One turning vector, and how many ticks it has turned
The counts run from 0 to 676.
[-21.6  15.5  -7.6   8.1   6.4  20.9  -5.5 -25.6   0.3   1.4  31.0 -33.3
  -2.5   8.4 -15.8   1.6 -17.9  -4.6  -3.7 -46.5 -19.7  -4.9 -10.7   1.3
  -8.2  -8.2  -5.7  -9.1   6.5 -15.9  -3.0  13.4  -6.0  19.8   7.1 -10.0
 -16.2 -13.6  -9.1   4.0 -10.3 -15.3   6.8  -7.4  10.0  -3.7 -37.9   3.2
   3.3  -8.3   8.6   4.4   7.7  18.4] -> 665
[ 30.3  -2.6 -21.6  25.6 -27.9  -3.2  -2.5  16.4 -21.1  -4.3 -13.9  -9.7
   6.0  15.1   7.3   5.0 -29.7   8.8  -2.3  36.2  -6.9  -4.5  -7.5  10.6
  11.4  23.2  15.5   3.9  -0.5   0.3  -5.9  26.9   3.5   2.7  28.8 -10.7
   1.6  31.1  -8.1 -22.0   6.3 -13.1  15.9 -18.1  -3.1   6.0 -24.9   1.9
 -11.6  11.1   3.5   3.7  -7.8  21.5] -> 435
[ 16.8 -13.8 -15.9  -1.3 -19.0  16.9   3.7 -11.2  15.3   4.6  15.2 -17.8
  -6.3   5.9  -9.1  23.2 -19.0  -3.2   4.6   4.2 -11.0  16.3 -21.1   6.7
   2.4 -10.6 -15.8  -4.7   5.0  -0.8 -10.6  21.6   3.2  16.1  17.9   3.6
   1.8 -25.4  -0.7  -9.8 -28.9  -8.6   6.4 -12.7 -28.8 -13.3 -31.9 -19.1
  26.2   1.8  -5.9  26.8   2.5  -1.7] -> 56
[ -5.2  18.1 -36.2  14.1 -11.9  23.6   6.9 -22.4  -4.4  19.5  -6.6 -35.1
  -3.3  21.3 -25.5  19.6  -6.2 -11.7  10.0 -38.7   5.3  15.1 -10.1  -5.4
  -2.7  -6.4 -11.2 -10.2 -32.8   0.9 -10.8  14.8  19.1   3.6  18.1 -16.7
  -9.3  13.2   0.3  10.6  -8.4  -3.1  10.5  14.7   4.3   8.0 -12.7   1.6
   4.2  13.1  -1.3  -3.2  10.0  -7.3] -> 23
[  8.6  -2.5 -33.7  20.5 -13.7   4.2  -0.9 -42.0  -9.7 -12.9  -4.3 -20.9
  -3.0  10.1   9.5  11.9 -40.6  -6.9 -24.7  -6.1 -13.7   8.8  -1.2  -7.4
  29.0   4.5   8.8  -1.7   4.8   9.9   8.6  28.1   9.7  -3.7  16.2   8.7
  -3.6  -8.2 -25.7 -21.6   4.8   6.3  -6.1  -6.8  21.4  20.8 -23.9   5.3
 -15.0  12.0 -14.0   0.7   5.3  25.8] -> 226
[ -4.7   0.9 -21.0  10.8   0.1  20.9   1.7  -1.5 -23.3 -19.5  23.7  -6.5
 -21.9  40.5 -17.4  -7.8 -21.1   0.3  19.2  -2.9   7.8 -12.0 -23.3  -7.0
  11.8  10.1  10.1 -30.1  -0.8  -3.3 -28.2  -1.8  -3.9 -19.0   5.5 -10.7
  -6.8  -1.8   1.9  -2.7  12.8 -15.1   1.2 -13.8  34.1   8.2 -31.7  23.1
  14.1 -12.4  17.0  -5.9   9.0   9.5] -> 672
[ 14.9   1.3  -8.1  12.6 -17.7  36.4   9.8  -5.2 -11.2  -5.1  -6.9 -13.1
  16.1  13.8 -27.7  15.6 -28.0  -4.2  14.3  11.4  17.9   6.1  16.6  15.2
   2.2  -1.9  -5.0  16.9  -6.1  20.0 -12.6  33.9  -3.5   1.3  22.9   3.1
  11.1  28.6   0.9 -30.1   6.3  -8.9 -11.4 -17.3   5.1  15.2 -26.3   7.2
  -7.1  -3.6  -1.3  12.3   0.7  -5.7] -> 514
[  0.0  10.6 -15.3   5.4  -3.4  -1.2  16.1 -10.5 -32.2 -18.5 -16.2  11.4
 -30.7  -4.3  10.9  10.0 -27.7 -14.0  -9.0 -20.1  -2.8 -21.4 -29.2  -3.5
  -1.5   7.1   4.5 -12.9 -23.6   1.0  18.5  22.1  19.8 -11.0  11.0 -18.7
 -29.7   0.9   2.5 -11.4 -14.9   2.5  -6.7  16.9  -2.2 -10.6   3.8   2.3
  18.1  36.3   9.6   2.7   9.8  -0.4] -> 107
[  6.7  17.8  -0.8   1.6 -14.9  -2.5  11.1  -6.4 -20.4 -18.1  10.2 -16.4
 -13.4  -4.6 -12.7  11.2 -14.7 -18.4 -11.7   1.3 -10.4 -20.7 -15.2   1.9
 -13.0   6.9  -4.6   1.0  -3.6  -5.8   3.6  23.6  25.7  30.5  10.8 -16.8
 -18.6   7.7  -1.0 -29.2 -16.6  10.3  14.6  -1.2 -48.2 -12.9  -1.8  -8.1
  20.6  23.9   4.9  17.1  -9.0  17.5] -> 635
[  5.6  -9.9 -18.8   7.9  21.7   7.2   7.1  -7.7 -15.6 -20.0   8.0  14.4
 -16.4   3.6  -7.5 -14.5 -25.1   1.9  -7.5  14.4  13.5 -17.1 -11.3  23.5
  10.9  -3.4 -55.5  -4.5  -2.0  -1.6  -8.5  11.2  10.4 -21.3  21.1 -16.1
 -17.3  -0.5 -10.3  -6.1   6.9 -35.4  -7.3  -3.5  12.0  19.5 -23.1  -7.8
   5.9   7.8   5.3   3.2  -2.5  22.2] -> 77
[  5.5  -3.1  -9.3 -14.9  -9.1  -0.9  10.3   2.3 -28.7 -11.4   0.7 -24.1
  -8.1  16.6  -7.0   8.7 -13.5 -21.6   5.2  14.5  -5.6   7.6  -6.7 -21.7
  -1.0  11.1  30.5 -18.7 -10.4  12.1   2.8  33.5  18.5  11.6  23.8   5.6
  -0.3  14.3  -1.1 -21.4  -7.6   6.9  15.6 -14.1 -29.8  10.0 -24.5  13.4
   4.1  -8.2  -4.5  10.4 -22.7   9.7] -> 643
[ 12.7   1.9 -28.8   7.8 -14.3  17.1  -8.4 -30.0 -17.7 -11.9  -3.4 -18.3
   4.2   6.7   5.4   1.2 -30.1  -2.5  -2.2   2.8  -6.1  16.1  -4.6  -1.7
  22.3  17.4  31.8  -4.4   0.1  10.6  11.9  28.3  -6.6 -23.0  15.4  11.5
  12.4   6.2 -15.7 -22.6   0.5   8.5 -12.9  -9.7  13.0  21.1 -29.7  19.8
 -14.1   1.8   2.1  -6.7   3.9   0.7] -> 227
[ 12.0   4.5  -0.9   9.3  -7.3   8.0   3.9  -1.7 -10.3  -7.1   4.9  -6.5
 -31.3  29.3   7.1   3.2 -16.9   1.4  -5.4   6.7  -0.3 -18.9 -35.8 -19.0
 -10.0   6.2  20.4 -18.5  -4.5   2.5  -0.6  18.3  30.1 -19.8   2.7   3.1
 -26.4  19.0  -6.0 -26.1 -11.7  28.4   2.8   5.7  20.3  -9.4  -6.0  18.3
  -5.3  19.5  19.2   8.3  23.8   3.7] -> 251
[ 18.0   5.0 -13.2  10.6 -12.3   6.7  -7.2 -18.6 -18.3  17.7  -1.2 -29.9
   0.8   5.7   2.9  19.2 -43.4 -13.9 -16.6   6.9 -13.2  32.2 -17.3  -0.4
   3.9   0.5   4.0   0.4  -1.1   1.9  -6.0  22.0  -3.0 -30.7  21.0  -6.1
 -14.5  22.7  -9.4   1.3   6.2   3.7  -4.1  -3.7  18.7   1.0 -30.7  22.8
 -13.0  13.5  10.0  -4.7  12.4   4.0] -> 444
[  4.8   4.5 -24.8  16.6   0.2  22.6 -11.6 -30.9 -16.2  -3.1  18.9 -12.5
  -5.4   2.2 -12.6   6.9 -33.2 -11.0 -10.0  -0.1  13.1   6.3 -17.9  14.4
   2.9   1.5 -18.8  -1.1 -16.0 -21.0  11.6  -9.1  17.6 -21.2  19.7  -6.0
  -1.5  37.9   7.7   1.5  -0.1  -7.2 -21.9  20.5  16.0  -7.2   4.2   1.3
  -8.2  16.4  -3.5  -5.2   7.0 -25.0] -> 92
[ 19.7  16.7   4.1  25.3 -23.6  22.7  -0.8  -7.0  -5.3 -24.0   8.0 -15.3
 -10.7  15.5  -4.5   0.8 -23.5  -7.6  17.0   6.2  -0.3  -8.5  -9.8  -1.5
  -2.1  14.9  17.2 -10.6  12.0 -13.5 -11.3  12.0 -17.8 -11.3   4.2 -14.5
  -0.3   5.8 -17.6 -26.4  10.4   6.8   0.7 -19.9  11.0 -13.1 -26.3   5.3
   8.1   8.7  33.8  -2.4   9.5  21.9] -> 668
[ 18.3 -18.0  -9.8  -8.8  21.5  18.4  -3.1   9.0  11.8  23.5  13.0 -18.4
 -16.0 -12.2 -22.0  14.1 -17.0 -17.9  -1.1  25.7   0.1  -0.1 -38.2  20.6
 -20.4  20.3 -26.0  -1.3 -12.7 -14.3   5.4  -4.4  -2.8   9.1  26.7   0.5
 -22.8   5.6  -1.4   0.6 -18.9   1.0   0.2 -17.7  -9.1  -8.3  -4.4 -14.9
  -1.1  17.9  23.2  12.8  15.3 -32.2] -> 269
[ 10.9   4.0 -17.7   1.2  11.4 -19.4  -2.7  30.2 -32.0  -2.9   2.4   6.3
 -10.9 -11.2 -12.0 -12.6 -27.0  23.3   0.6  22.3  -4.8  -7.2 -11.1  21.3
  20.5  32.9   0.8  -3.2   0.7 -13.7   5.8  20.2   2.0  -1.5  18.6  -9.8
 -15.1  24.0   9.6 -15.6   8.8  -8.2  10.8  -7.1   1.5  23.5 -27.5  11.9
 -10.6  -8.9  20.0  18.1  -7.4  15.6] -> 430
[  1.0   8.8 -17.3  27.3  -4.5  14.2  -1.7  -9.9  -4.0  21.9  33.3 -33.5
  11.2  -4.8 -18.4  11.1 -38.4  -6.1  -9.4 -27.9   0.4  12.6 -13.0  -1.1
   5.2  -2.1 -18.7   1.3   8.1  -9.0  -1.9  -1.1  10.3  14.1  20.6 -12.9
 -21.7 -11.7  -5.9   1.9   5.0 -14.2   3.5  -4.2  22.2  -6.2 -17.0  20.6
 -10.7  19.1   1.4  15.2  12.7  13.1] -> 448
[ -0.7  16.5   1.1  42.0 -10.9  11.7  19.0 -24.8 -10.3  -8.6   1.2   0.2
  -5.3  13.5 -13.7   0.1 -22.8 -25.2 -13.9 -15.8  14.5 -15.7 -14.9 -16.7
 -10.5 -12.5 -20.0 -12.8  -2.5   5.1 -16.0  15.2  23.0  -2.2  14.3 -35.1
  -9.9  -7.0 -17.2 -10.3  -0.2  -9.8   0.1 -27.6  11.1   9.2  -0.5  22.4
   8.8  32.0  16.2  -5.9   5.9  16.6] -> 458
[  2.9   1.2 -39.3 -29.6   5.9   0.3  -4.6  -9.7  10.8  28.8  14.0 -31.0
  -2.5  -2.8 -23.7  20.0 -11.2 -12.7  -8.4 -18.0  -8.6  17.7 -26.6  10.6
   8.4  17.8 -23.7  -1.7  -2.9 -10.3   6.2   4.6  14.5   9.5  23.3 -22.1
 -26.8 -13.1  -1.3   7.5 -19.4   2.1   6.1   5.2 -14.4   0.9  -7.4  -3.8
  25.8  15.5  17.4 -18.3  14.4 -10.4] -> 551
[  4.4  15.8  -2.4   3.7  -6.3  -7.8  18.1 -13.1 -18.7 -10.1  14.2 -13.9
 -11.6 -21.1  -5.5  -0.9 -24.2 -24.6 -15.1   1.8  -9.0  -2.4  19.8   5.4
   6.4  -0.6   6.5  -8.0  -3.8  -2.1   2.2  24.5   2.4  40.3  16.6 -17.1
  -5.8  -7.9   2.3 -17.8 -13.4 -17.5 -12.0 -31.8 -30.8  -2.4 -11.3  -2.4
  23.4  -0.1  20.6  17.8 -18.0  13.9] -> 209
[ -1.2  -6.0 -14.5  15.9  -0.2  -3.7  -2.3 -16.0  -7.0  -1.8  -7.7   2.0
 -13.4  -5.0  12.3  -2.9 -18.4  -1.2 -20.9  27.8  -2.9   8.6 -21.0   0.9
  10.5   5.9  -7.0  -4.7 -19.7  -1.2  -4.1  26.7  17.0  -9.9  16.6   4.7
 -16.9   3.7 -30.9  -6.0   1.2   9.8  11.6 -45.4  -6.0  12.9 -16.2   1.8
   3.1  14.8  19.7  23.2   1.9  26.9] -> 572
[ 22.0 -16.3 -17.9  -6.8 -10.0  12.9 -13.0 -11.0  -6.5   9.6  22.2 -11.5
  -1.9 -26.5  -2.6  14.9 -18.9 -22.5 -24.7  21.4 -18.8  10.3 -26.0  10.3
  -2.3   0.4 -12.9   2.8  -6.1  -7.8  28.2  -0.2  22.1   3.0  29.4   5.2
 -11.3  18.7  -8.6  -9.3 -12.7  12.5 -14.4  -1.8 -24.7 -25.1   1.3 -21.5
  16.4  17.5   9.2  21.2  -2.2 -10.7] -> 195
[  0.8   7.6   8.9  -7.8  -7.2  29.7  -2.0 -10.0 -14.1  -4.6  11.7   0.8
  -7.9  -0.6 -20.7  -6.6 -10.3  -5.2  -0.8  -3.2  18.1  -6.4 -25.3  -2.5
  -6.4  -1.0  -2.7 -11.3 -10.8   0.5   0.9   8.5  11.4 -40.6  15.6 -16.2
 -15.4  32.3   0.0  -5.9   7.3   2.5 -15.7  11.3  13.9  -8.8 -16.9  23.8
  11.3  10.8  42.6   0.7  29.2  -2.7] -> 172
[ 25.4  17.2  -3.0  -7.0  -7.3  24.4   1.9 -12.2  -4.5 -34.3   8.6   1.2
 -28.1  16.4  11.1 -21.6  -9.9 -18.7   1.7  13.0  11.3 -19.7   7.4  -7.0
  -9.4   7.9  -6.3  -8.6   9.5  11.9  -9.5  35.0   3.1 -17.7  16.2 -13.8
   1.6  30.9  -6.8 -24.4  -6.1  -6.7 -32.5  -4.6   6.2  -6.2 -12.6  10.8
  10.0   8.1  12.0 -12.1   4.5  -2.8] -> 604
[ -3.3  12.0 -12.9   4.3  15.1  22.0   3.1 -11.7 -21.7  12.6  -7.5 -14.1
   6.6  -3.7 -16.7   1.2 -42.8   3.6  -6.7  -6.8   2.3   5.9  -4.3  24.1
 -11.9   6.8  -4.4  11.2 -20.1  -5.3  -1.2  23.1 -15.4 -24.3  20.6   0.1
 -24.8  19.5   1.5  -4.2   4.4 -18.5 -28.6  -0.9  25.9  18.6 -31.0  -3.4
  -5.0   8.4  10.2   1.9  13.8 -15.0] -> 518
[ 30.1   8.4 -25.8  10.7  -9.8  19.1  10.4   5.4  -4.8 -19.2  19.1 -23.6
   4.5  -7.9 -45.4  11.5 -23.1  -8.5  14.1 -10.9  37.7   1.8   6.1  14.1
  26.4   7.6 -26.9 -10.3   1.2   4.4   4.0  -4.6   3.7   4.3  10.5 -14.5
  12.3   7.5  23.2 -14.3   9.9 -12.1 -24.0  12.7  11.3   4.8  -1.1  17.1
  12.1  10.6   6.4  -6.4  11.3  -9.7] -> 94
[-10.5   9.7 -18.9  20.2  -5.1  12.5  10.1 -31.4  14.9  -6.5  22.3  -5.4
 -30.4  19.6   7.8 -14.3 -18.5   5.4 -13.7  -6.3  -2.2 -22.2  -6.0  -7.9
  12.6   3.4 -10.1 -16.4   8.8  -2.4 -21.0   6.6  20.2   1.5  15.8 -25.7
   8.9  -3.8 -27.6 -24.7  -9.6  -2.6   7.2 -24.6  14.5   2.7 -11.0   0.5
  16.2  16.5   2.2  -0.9   5.4  26.7] -> 675
[ -3.4   0.5  -5.5   5.6  -8.0   6.0   3.0 -26.1  23.8   3.6  18.4 -16.7
 -18.9 -17.5 -21.0   9.7 -19.1 -14.0 -19.0 -13.2  15.1   6.2  -6.0   7.4
   7.4  -5.9 -14.2  -4.9  -7.9   9.8  17.6  15.2  23.0  27.1  18.9   3.0
 -10.0 -21.0 -11.1 -16.0 -28.0  13.4  -4.8 -32.2 -12.0  -8.5  -4.8   1.1
  14.3  14.9   9.9  37.3  15.0 -15.1] -> 482
[ 22.7 -17.8 -19.2   8.5  -5.5  10.4 -33.3 -17.0   6.1 -19.6  17.8 -21.1
 -26.4   1.6  24.4   5.4 -27.9 -17.8   5.4  22.4 -16.1  15.3 -13.3   2.5
   5.6   4.3   0.3  -0.1   8.6  -6.4   5.1  19.2 -11.5   5.1  15.1   3.4
  15.6   1.7 -10.7  -8.9 -20.7  -5.3  -4.3 -17.6 -14.3 -12.1 -27.4  -5.8
  -2.3   1.1   0.2  10.4  -4.6   7.5] -> 580
[  9.1  27.0  -1.4  -5.9 -19.8  17.3  22.7  -2.9 -10.2 -13.9  23.3 -30.9
 -12.3  24.2 -13.4   1.5 -10.5 -22.3  -1.2  -1.9  -0.8 -22.1   9.4 -13.3
  -7.7   9.8  10.5 -19.7  10.7   1.7 -19.0  18.8  10.0  11.6  17.7 -18.5
  -4.0  26.6   6.5 -29.4   5.7 -10.6  -9.5  -1.9   6.5 -18.1  -6.5   6.7
   8.3  10.4   7.0 -20.4   1.2   7.0] -> 530
[ -3.3  22.6   3.3 -12.8 -17.5  27.5  -4.8 -22.1   8.8 -29.1  21.4 -34.9
 -40.8  10.4  10.8  -9.6  -6.0 -23.2  -5.9  -7.7   4.2 -18.0   2.9 -10.4
  -8.0  -1.9 -11.7 -15.7   0.3  -1.2   2.6  30.1  -3.3  -9.1  11.6 -14.4
   6.2  12.4  -8.2 -16.3 -15.2   7.3  -3.0   0.2 -13.8 -16.4 -16.7   5.0
  29.6   6.5  22.8  -8.7   7.4  -7.2] -> 387
[ 33.9  -7.7 -37.5 -39.7  15.3  14.2   0.2   8.0  -5.4   0.0   6.0   0.6
  -7.8  -9.7 -17.7 -12.1   8.2 -17.5   7.2  18.8   2.6   8.2 -13.8   8.2
   2.2  15.0 -23.3 -11.9  -1.1  -3.3  12.3  13.9   6.3   3.6  32.4  -5.8
  -8.4  28.6  -4.0  -5.1  -9.9  -8.3  -9.3   3.5 -26.8   2.4  -8.5   0.3
  28.1  -7.4  15.7 -10.4  -1.1 -15.0] -> 189
[ 34.9 -10.3 -16.1  -5.9  -6.7  14.9   7.7  13.3   6.4  -8.4   2.7  -5.7
 -20.4  40.4 -17.3   6.9  -0.8  -4.2  15.7  16.6  10.0  -5.5 -21.7 -14.8
  -4.1   8.0  16.0 -28.4  -2.1  27.2 -19.8  19.9  27.5  -0.6  17.3   0.5
   6.5  12.1  -1.1 -20.9 -14.4   6.7  12.0   4.5   0.8  -5.8 -13.0  21.4
  13.9  -7.5  -5.5   1.3   8.5  -8.1] -> 257
[ 46.4   5.0 -25.0 -11.7 -12.9   7.4  -9.3  -0.2   2.3  -7.4  -4.0  -6.1
 -10.0   3.8  -1.0  -1.5   2.5   3.0  10.7  18.3 -17.6  20.8 -17.6  21.8
  17.9  26.7   8.3  -4.9   9.6  -1.2   8.8  19.7  31.1   4.2   0.6   0.9
  -1.6  37.5  -9.9 -27.0  -8.7  15.3  -1.6   4.5 -13.2  -1.8 -18.8  -5.1
  13.0  15.0  14.5 -19.3  11.9  -4.1] -> 332
[  7.5  10.5  24.1  -5.8 -20.2   0.7   9.6   6.6  -8.2 -24.9   8.0 -22.0
  -7.0  -6.7 -14.4   2.6 -20.5 -18.6  -7.9  33.3  18.3  -9.1   4.0 -10.7
   4.2   3.0   2.7  -8.5  -1.0  17.6   1.6  22.4  -8.6  -2.6  26.7  -1.9
 -14.1  -7.8   1.3 -23.9   6.8   7.3   2.9 -26.0 -12.0 -13.6 -24.2   6.5
  14.1   0.7  28.3  21.1  -7.9  22.1] -> 282
[  5.7  12.3  -2.9  28.1 -15.1   1.6   8.6 -17.8 -15.6 -16.7  -9.9   1.8
 -10.7   1.1   8.5  -7.0 -20.3 -17.1   1.8 -19.9  19.9 -12.1 -11.5 -14.8
   9.8  -4.3   5.3 -22.2 -11.2  10.0  -9.0  32.2  15.8 -24.3   9.9 -35.2
  -3.7   5.2 -11.3  -8.2  -3.5  -1.8  12.1 -13.7   2.9  11.5 -10.8  38.1
   9.7  29.7  20.0  -8.8  10.5  25.7] -> 459
[  6.0  -4.6  11.5   5.4 -16.6   1.2 -13.9  -0.5  -6.5 -11.9  -2.4 -19.3
 -11.3  -5.2 -15.4  12.7 -19.0   1.4  -6.6  27.0  23.1   3.2 -23.8  19.9
   2.6   6.8 -29.2   7.9 -26.0  -3.3   1.6  24.4   4.3 -23.6  21.2  -9.1
 -23.2   8.9  13.5  -0.6  -2.8  14.0  12.9  -3.3 -20.2  -6.5 -25.6  10.0
  14.5  22.0  32.4  13.2   8.1  20.6] -> 276
[ 22.9  -1.0   1.2   2.7  -6.2   2.9  -1.5  11.3   1.5 -19.8  17.0   5.3
 -23.2  -5.8  -6.7 -23.5 -13.8 -16.4  -8.0  24.0  10.1 -34.4  -6.6  -8.5
  -5.9  21.7  -0.8 -20.1   9.2  -2.1   4.1  -1.8  11.4  -8.0  27.3 -20.9
   1.4  19.5  -3.4 -31.2  -9.0   2.3  -3.3 -14.2 -10.2 -23.1  15.9  -6.4
  25.3  21.9  33.2  -3.9  10.5  -4.2] -> 179
[ 11.7  18.6 -13.3  -1.9 -17.1  30.4  -5.9 -27.3 -14.6 -19.1  24.0 -24.2
 -12.3  -6.2  -0.3   6.0 -27.6 -18.2  -3.2  -5.4  -9.5  -9.8  -4.3  11.5
   0.0   6.7  11.0  -5.8   5.1 -26.0   9.2  -0.8 -20.6  -3.7  12.0 -17.5
   7.5  20.5  -1.4 -15.5  -2.3  -5.3 -24.6  -0.7  11.1 -24.0 -15.6 -16.4
  19.8  15.1  15.7 -12.6  10.4 -13.0] -> 308
